In the data rows, the value 128 means zero.
Some points, one per row:
[126 151 153 141 151 112 147  88 113 106 112 114 136 138 166 126 120 142
  91 140 141 174 155  81  81  97  93 125 179 141 132 146]
[ 93 123 117  54  90 127 124  83 125 147 179  75 217 177  93 116  83 148
  94 150 140 171 160  34 136 108  86 137 111 163  87 139]
[107 106  38  90  98 164 138 119 162  82 161  76 148 159  60  90 143 118
  72 145 139 125 152  49 109 118 126 121  93 131  32 144]
[176 204 117 100 146 126 109  34 134 249  64  46 203 128 100  34 155 222
 255  97 105 188 203  65  33 162 141  84 137 150 114 177]
[137 103 103 124 128  64 187 112 142 140 143 153 140 131 177 134 160 149
 132 109  97 136 129 186 131 140 141 137 149  88  95 146]
[103 218 255 144 198 125  35  72 135 165 225 152 132 140 155 151  84  92
 255 156  69 180 255  90  32 213  89  94 124 185  86 146]
[182 151 142 149 143 117 145 125  94 180  59 158 108  98 150 139 147 124
 179 139 109  98  87 173 118 114 148 133 103 133 122 179]
[158 184 182 190 212 127 138  97 103 190  70  64  78 162 188  81 129 151
 254 158 106 141 163 152 101 177 117  71 164  99 129 146]
[ 88 100 152 116 120 162 119  92 109 106 145  76 180  83 102  81 121 120
 181 131 104 134 190 119  89  91 177 131 113  94  86 122]
[121  71  74 138 102 104 156 255 115  46 132 174  79 179 204 146 173  68
  38 135 163  83  15 255 206 142 161 207 101  87 133 146]
[ 79 122 183  82 140 127 143 114 157 108 197 116 155 197 108 127  76 122
 184 166 129 146 215  77 106 175 118 121 108 158 105 145]
[128  57   0  92  71 201 100  99 180  63 141 116 172 125  79 106  92 173
  33 122 125  64 119  76 119  20 131 158  93  76  57 130]
[151 202 150 137 121 118 151  88  74 188  66  53 165 112 137 130 125 132
 185  72 103 183 163  73  97 177 173  98 186 136 146 151]
[112 106 154 164 129  70  98  99 139 127 216  87 117 147 139 105 113  82
 179 136 160 187 211  80  96 134 124  85 104 143 113 123]
[126  85  96  67 105 132 114 100 115 109 184 110 179 140 134 116  93 149
  61 154 146 157 144 111 127 105 104  74 134 185 110  87]
[ 44  35  71  71  99 177  86  70 206  10 255  98 133 146 102  82 129  94
  32 205  87  82 196   8 135  56 136 141  80 123  23  99]
[ 76  62 150 104  76 122  86  53 149 135 255  86 136 173  69  97  83 131
 117 178  88 166 190  42 144  59 116  52  67 184  34 119]
[167 149 105 120 147 133  99 162 111 167  73 110 141 120 102 137 103 120
 132 113 116 119 109 138 151 160 107 151 137 147 162 147]
[123 106 141 131 107 160 107 150 118 104  95 177 136 114 144 153 102 164
  81 203 101  63 119 113 159 146 154 117 104 142 135 120]
[142 132 192 124 177  95 130 112  85 138 129 127 102 164 128 173 137 171
 190  97 103 110 114 149  99 191 125 155 147 128 157 131]
[132 141  96  85  57 170 142  88 134 148 135  32 174 109  81  65 116 104
 135 114 148 133 177  89 127  42 129 105  87 121 102  98]
[118 100 178 115 113 145 121 109 148 107 182 146 127 166  82  98  89 131
 160 125  79 183 161  77 145 114 120 163 131 181 110 125]
[139 107 117 116  72 144 134 154 124  48 180 178 128 123 112 135 110 111
  72 160 157 138  93  97 149  51 159 143  96 141 121  90]
[ 74 154 131  80 132 106 160  64  83 201 169 128 217 122 128 145  53 178
 121 128 139 189 168  12  71 107  87 108 128 199 169 122]
[163 152  77  45  64 110  82 177 114 143 129 150 140 118 124  98 140 149
  88 176 110 149 109  39 185  78  98 141 156 172 202 105]
[148 200 142 185 126 170 140  63 103 164  54 105 194 129 139  76 115 173
 220 120 132 184 164  88  50 117 174 126 190 147 129 103]
[121  35  61 160 129 175 169 193 179  47 154  88 105 161 121 102 156  89
  81 152 162  53 142 233 164  82 154 172  77  52  55 121]
[ 78 101  60  90  97 215 168 178 154  52  84  89 185 116 104 136 164 140
   4 109 114 141 111  90 192  88 135 187  92  99 139 148]
[110 135 179 112 120 107 134  99  81 174  71 163  98  89 171 112 133 131
 168  91 122 112  62 169  83 157 162 141 164 135 160 159]
[110 103 147 100 120 103 127 159 163 105 190 180  95 155 122 182  95  79
  68 174 103 119  51 113 208  82  97 118  98 189 171 128]
[131 134 177 169 151 126 100  43 126 121 170  81 190 136 161 103  72 107
 222 123 117 188 219  84  82 169 123 140 132 183  51 117]
[140  93 103  89 137 173 150 119 136  78 165 144 119 128  73 150 120 114
 109 139 138 112 128 150 167 137 144 113 112 103 127  79]
[148 151  90 141  88 110 126 166  68  89 102 156 101  99 110 178 164  81
  65 103 130  85  68 159 165 116 121 169 140 105 175 188]
[131 146 148  80 144 117  75 165  91 134 199 214 124 196 135 182 106 113
  76 124 130 136  38 106 157 118 121 155 150 163 139 136]
[143 104 151 142 166 142 136 198  91  61  83 203  46 129 194 155 150  64
 106 125 125  77  41 255 117 116 144 126 128 117 125 100]
[145  77  50 216 109  87 137 187 129 117 164  82 156 126 151 144 108 100
 130 150 169 123 166 139 108  89 103 102 149  66 129 132]
[143 140 164 112 179 151 127 114 108 158 136 144 111 168 136 102 130 101
 175 155 109 162 143  66 144  86 146 102 135 215 125  96]
16 more points follow, each with its number after it:
[160  83 120 154 141 105 139 185 172  90 152  64 179 110 125  60 125 155
 127 127 138 109 193 187  65 108 136 155 171  42  64 119] 0
[112 127 174 106 131 126 121  53  81 183 181  78 173 139 139 138  51 148
 193 119 119 165 197  80 113 130  81  77  99 161  86 140] 1
[ 69  91  43  93  81 141 109 127 182  61 188 100 150 113  96 130 152  94
 106 120 115 147 131  78 165  87 124 118  94 153 120 114] 2
[123 186 120 173 146 137 112 127 145 174  83 113 109 154 120 121 145 166
 239 117 152  96 131 165 144 178 199 128 123 127 162 163] 3
[120  99  89 119 116 141 112 154 177 109 100 174 118 160 120 126 147 101
  32 151 148 108  76 153 180  63 125 159 111 133 106 104] 4
[190 237 255 177 222  14 146 125 114 255   0 183  58 141 255 191  80 161
 255  69 123 203  93 204  67 255 126  67 229 154 210 168] 5
[141 208 161 120 201  76 129 184 104 138  42 197  88 181 163 190 128 137
 101 150 117 160  54 197 140 186 114 172 124 164 198 127] 6
[ 97  63 131 117 142 166 115 211 170  26 177 151  83 171 107 118  76 103
 104 204 111  79 114 162 187 134 129 175  80  58  70 127] 7
[158 146 159 146 149 121 127 127 138  81 166 157 137 113 127  80 100 110
 114 123 141 172 103  99 142 134 116 119 108 117 114  93] 8
[127 109 106  90 179  61 194 232  90  71 138 254  63 146 119 198 130 120
   0 102  99 121   0 208 203  85 121 146  99 126 255 120] 9
[130 203 212 143 135  98  95  83  94 181 160 108 135  88 175 131  97 155
 178  95 111 185 146 106  87 175 144 151 128 154 146 149] 10
[132 124  88 125  57 127 117 193  99  84  94 207 107 142 149 153  96 109
  28 115 126  83  48 232 209 109 160 195 164  70 185 131] 11
[ 66  73  86  91 109 158 139 119 156  41 226 127 187 120 101 129 140  98
  28 214 135 136 227  41 116  82  88 117  90 118  70 117] 12
[157 167 160 204 101  81 141 197 145 158  83 132  47 152 174 175 106  94
 121 106 149  89  78 243 106 191 149 134 152  88 142 132] 13
[124 103 162 108 163 141 128  93 114 127 181  41 163 139  73 115 115 106
 157 112 180 126 216  57 133 128 134 139 134 124  52 141] 14
[139  93  82 109  83 133 136 255 107  88  64 255   9 189 153 183 191  68
   0 137 125  21   0 238 231  53 156 182  88 125 236 127] 15
Which three of these numbered points are nearest to each point below, looking only along the 4 directions in which the first points spread most? Their numbers follow each, nearest first.
[205 255 255 208 214  77 152 120  66 255   7 153  44 125 180 121 184 151
 255  36 146 172  96 186  63 214 135  76 204 106 227 155] > 5 3 10
[ 83  64 131 152 137 125 129 150 166  41 205 159  96 158 128 157 139  50
  73 179 165 135 126 143 148  80  98 201  95 129  75  88] > 7 4 2
[ 73 117 121 135 155 114  99 109 103 159 152 123 124 123 107 114 162 133
  98 145  89 152 149 104 166 114 118 100 178 115 104 124] > 8 14 2
[131 117 173 172 187 189 117 186 151 103 146  72 145  90 130 126 142 113
 178 146 168  99 202 180 121 116 146 136 135  77  41 122] > 0 14 8
[145 255 253  82 182 105 167  63  58 221  57 130  89 149 152 135 113 195
 246  79 111 165 107 159  80 191  82 117 203 211 201 188] > 5 10 3
[156 194 224 132 171 100 107  98 109 177 108  75 104 126 156 104 105 191
 255  96 104 214 178 106  65 185  68 112 159 201 130 162] > 10 1 3
[125  68 123 127  98 151 149 108 160  81 160 121 106 116  95 114 121 127
  50 176 134 151 159  95 141 133 106 153  81  92  73 116] > 2 12 8
[129 111  78 124 165 153 160 255 134  86 163 255  38 198 148 185 178 109
   0 157 162  64   0 227 249  85 136 172  93  77 218  82] > 15 9 11
[145 112  76 121  96 178 104 140 129  82 110 110 107 144 126 133 161 151
  75 175 151  72 114 135 152 110 129 167 135 149 157 105] > 4 8 2
[141  96  97 112  69  94 124 237 124 112  81 255  56 176 121 192 101 134
  30 128 121  92   0 175 191 140 114 175 119 156 171 113] > 9 11 15
[177   0  27 131  87 166 162 125 138  52 121  43 170  52 118 111 163 131
  57  95 189  61 249 157 106 127 163 101 120  31  87 174] > 0 2 4
[131 124 109 132 200  96 122 108 155 129 127 111  94 169 124 104 167 107
 129 144 146 159 103 121 157 145 160  96 114 122 138 148] > 8 3 0
[155 192 193 114 144  62 155 151 112 152 105 196  89 125 139 189 112 126
 199 156 122 107  89 156 183 119  66  89 156 189 221 154] > 6 10 13
[ 94  58  80  89  77 138  93 155 153  52 176 195 107 110 110 178 143  74
  51 156 190 115  58 149 141  99 119 133 111 176 128  78] > 4 7 2
[126 204 201 188 171  75 110  83 138 245 157 122 102 115 174 129  91 197
 192 109 106 228 200  52  43 188 110 117 210 162 133 164] > 10 1 3
[103  31  63 160  77 180 116  85 149  88 136 116 196  74  44 112 109 132
 104 129 139 124 188 137 156 125 159 142  84 157  95 131] > 2 14 0
[151 167 128  83 109 127 165 209 125  76  17 228  70  91 208 215 130  98
  58  92 131 102  21 255 132 130 140 161 143   0 188 101] > 11 13 15
[ 96 155 177 161 121  60 140 152 151 118  48 187  97 149 176 155 197 127
 149 140 158 165  84 248 147 145 137 127 143 117 195 124] > 13 6 3
[158 161 132 179 138 141 171 113  93 241  67  74  95 120 152  97  92 129
 227  88 125 128 200 168  42 163 128 108 151  51 132 150] > 3 10 0
[130 145  56 144 101 114 101 205 106 119  52 110  80 139 172 159 165 117
  43 188 142 107  79 168 207 144 168 172 162  71 159 152] > 11 4 13
[ 51 116 159  28 101 123  52  72 182 112 229 106 145 154  35 137 102  62
 127 176 119 142 194  55 165  85  81 145  40 152  87  81] > 12 2 14
[128 215 155 142 207 146 141 118  71 216   9 127 128 107 181 114 199 198
 191  87 160 125 163 168  32 145 140 108 167  84 154 151] > 3 10 13
[ 88  91 127 143 147 149 144 104 172 132 102  73 186  88 109  97 114 155
 172 104 168 144 237  86  73 135 170  95 159 117  83 156] > 14 0 1
[ 98  22 156 144 166 135 118 107 160  87 194 137 105 149 162 118 109  58
  99 186 126 119 118 162 144  84 109 170  73 154 126  91] > 7 8 4
[138 140  80  96  70 131 118 153  75 144  99 173 138 119  90 177 122 161
  34 139 117 125  51 104 146 150 145 127  92 137 141  86] > 4 8 11
[ 55  46 122 123 117 171  79 118 135  64 175 110 151 135 171 130 137  82
  55 155 140 139 115  98 171 103  74 120 146 103 107 120] > 2 4 8
[ 66  32 126  72 127 110  67 131 154  62 253 154 119 171 137 153 100  96
  58 154 155  85 140  70 199  56 130 165 119 137  48  64] > 12 2 7
[171 205 226 235 152 125  61 114 119 153  82 114 134  95 220 139 196 186
 207  67 125 129 133 214  59 216 107 123 206  97  81 130] > 3 10 13
[108 185 172 140  93  87 130 135  98 138 136 215  67 136 140 169 113 119
 122 105 143 166  41 177 146 163 119 121 125 131 172 154] > 6 13 8
[100  27   0  63  12 202 181 150 212  45 180 111 219 137   8  77 198 109
   0 208 168  30 125  52 185   5 139 181  77  80  70  60] > 12 2 4
[150 125 115 110 119 120 119 104 119 165 161 104  95 135 132 119 139 153
  95 122 141 154 117  91 173 110  86 102 142 166 139 121] > 8 2 4
[154 182 121 132 154 142 166 122 107 117  81  94 135  60 160 153 138 166
 125  92  74  53 175 171  77 157 127 139 162 134 104 142] > 3 0 8
[172 145 111 167 142  83 123 198 130  81  66 198  43 134 170 182 148 111
 109 152 111 146  47 197 176 184 184 168 161  71 143  96] > 13 11 6
[122  93  26  90 128 194 138 191 197  34 147 173 132 131  94  65 151  57
  29 148 142  85 131 117 190  57 138 195  88  56  70 131] > 4 7 2
[100 165 128 136 151 119 156 163 123 159 146 105 185 185  83 151 117 127
 150 117 164 125 113  56 124 140 161 117 145  98 129 130] > 8 14 3
[109 119 104  66  73  93 130 197 137 106  66 255  21 126 140 154 153 114
   0 140 118  84   0 158 169 104 123 118 133 168 255 132] > 9 11 15
[136 116 101  43 102 143  98 145 110 147  95 190 162 126 125 138 123 151
  14 121  95 107  82  91 205 131 117 114 121 179 161 126] > 4 8 2
[154 187 201 200 177 154 130  81  56 179  63  60 101 110 204 115 161 203
 205  93 126 152 157 195  93 179 141 126 179  85 156 164] > 3 10 13
[151 127 178 217 164  93 142 106 156 175 104  67  90 120 139  80 122 122
 255 142 119 100 179 167  45 179 136 127 193 116  84 138] > 3 10 0
[125  91  54 130  85 162 171 109 179  99 139 112 141  72 115 141 168 117
  71  73 107  93 114 191 140 118  98 141 111  79 134 108] > 4 0 2
[125 115 136  82  92 108 151 127 141 140 183 141 119 168  93 156 124 141
  95 168 128 148 115 104 106 116 165 143 110 158 128 135] > 8 2 4
[153 109  49  50  91 125 111 247 104  88 127 173 114 126 123 164 162 147
  26 154  92  32   0 152 236 155 132 160  92 127 151 103] > 11 9 4
[110 182 173  47 148 133 195   0 129 197 170 107 202 131  89 116  77 218
 174 131 115 228 239   0  31 142 107  43 155 198  79 156] > 1 14 10
[151  96 111 137 122  96 106 236 138  78  92 212  44 186 175 209 116 119
  56 117 117  47  40 255 194 146 170 157 128 101 168  76] > 11 9 15
[136  24  71 153 103 191 145 228 171   3 151 153 109 107 159 128 153  28
  17 165 174  61 100 255 173  79 134 195  77  21 116 113] > 7 4 11
